Each path below is one point turned by a fixed rotation once a step. After each direction that follows a path, write how fast that rotation turns it, in degrees a step (0 if it stays still).
Each turn is a multiple of 5 degrees from 10 to 175, or 0.
Each row of a path follows its step; steps can be skipped.
Rotation 1:
step 0: [ -9  16 -24  -6  11  -7  -2 -10   5 -16  -8  -5  -8  -5  -1  -4   2 -17
   2 -13  -7   5   6  -4   1  -7   9   9  -2   4   3   7  -9  -9  18  -6
   3   0  -6   4 -13 -18]
step 1: [ -6  11   6  13  -1  14   0   0   5  -3 -13  -5   4   9  -2  -7   6  11
 -12  -1 -10   5 -21  13  10 -14   4   1  -5   9  -7  -3 -16   7  -8  -7
  -5  -2  -6  -7 -24   9]
step 2: [  1  10   7  11 -10   7  -3  11   7   4  18   7   6  17 -14  12   3  -3
  18  11  -8  -4   8  16   2  -2 -10  -9  -7  -3  16   1  -5   7  -6  -4
  -5  -7 -14   1  12   5]
step 3: [ -6   6  -2   4   7  -5   6 -10  -5 -23  12  18   0  -6  -5  -2   1   2
  21  -2   4  -6   5   6  -9  -2  14  15  -1  -2   0  21   4  -6  16  -9
   4   1   4   9   8 -11]
step 4: [  0   4  10   9  15  12   7   1  -2   0  -8   1   4   7   3 -13   2   0
   4  -6 -14   3 -22  -6  -2   3  17  15  -2  -7 -10   9  -6 -11 -14  20
   0   4  11  -4 -15   0]
step 5: [ 11  -1  13   4  -2  -6 -17  10  -1  29  10  -3  -9  21  -4  -7  14  -6
   3  10  -1  -1 -10   4  14  -2  -8  -6  -6   0  -3  12   1   1 -14   0
  -1  -9   0  -3  11  -5]
step 6: [ 11  11   1 -14  -3 -10   2 -14 -15   7  12   3  -4 -11 -11  11  11   5
   9  -6  -9  15   7   3 -10   0  -9   2   4  -5  -3  10  12  -4  12 -18
   6   1   0  12   5 -15]
step 7: [ -2  11   3   3  24   2  -5 -26   1 -13  -4  -3   3 -12  -5   1   9  10
  -8  -7  -7   7  -4  -9   6  10  -3   9   6   0  -1  -5   5 -13   1  17
  -2 -12   3  -3 -17   7]
step 8: [ -4   2   4   3  -8   3 -21   2  -8   9   0  -4  -1  10 -11   3   1  -9
  -3   2  -1 -14   0  -6  27   6 -12  14  -7   2   2  -6 -16  14  -9   6
  -5  -4  -1 -18 -10  -7]
step 9: [ -7  12  -3  -8 -16  10   8  -1  -2   1   7   0 -21  -2   6  16   9  -5
  -2  -3   6   5   1  16  -2   2 -12   6   0  -1   8  18  -1  18  11  -7
   4   3 -18   5   5 -16]
step 10: [ -3   5   8  20  14  12   9 -11  -4  -8   7   0   8   1   5   5 -13   9
 -12 -12   0   4  -8   3 -10   6   8  11   8  -2   9   3   8  -2  10  -8
  -3 -16  -9  17 -14   7]
step 11: [ -6  -4  -1   9  -1   9 -10   8  -7  -8   5  -8  22  21  -5 -19 -10 -13
  -3  12 -13  -8  -2   3  10   9  -7  12  -4  -4  -3  -4  -9 -10   2  13
  -1 -14   3  -2   7  -3]
Directions:
[-3  3  4  3  1 -1  4 -2 -1  0 -4  2 -3 -2  2 -6  2  0 -3  4 -2  0  4 -6
 -2 -3  3  5  2  1  0 -4 -1 -2  1  1 -7 -1  1  7 -2 -1] | 110
[ 3  0 -2  1 -6 -1 -2  2 -6  0  0  2 -3 -3  4  4  2  1  4  5  2 -3  4  0
  3 -4 -2 -1  1 -2  2  2 -1 -8  1  0  3  1 -6  2  0 -4] | 115
[-1 -1  1  0  0 -5 -2  6  0  2  2 -3  4  2  1  3  3  3 -3  2 -5 -6  1  2
  5 -1  1  2  2 -4 -5 -2 -3  2 -3  5 -2 -4 -1  3 -1  5] | 115
[ 1  2 -2  1  4  9  6 -1 -2  1 -1 -2 -2 -8 -1  3  3  3 -5  1 -2 -4 -4  1
 -3 -2  1  0  2  0 -1  3 -1 -2 -6 -1  2  1 -1 -1  1  4] | 125
[ 6  5 -2  1  0  0 -1  5 -1 -2 -2  0 -2  3 -1 -3 -1  6 -1  3 -1 -2  2 -2
 -3 -1 -3  1 -2  3  3 -1  4  8 -5  2  2 -2  0 -1  5 -5] | 110
[ 6  2  6  1  2  0  0 -6 -1 -4  5 -8  2  1 -1  1  0  0  2  0  2 -6  1  2
 -3 -1  0 -2 -2 -1  0 -5  1  0  4  2  2  4 -1  5  1  0] | 95
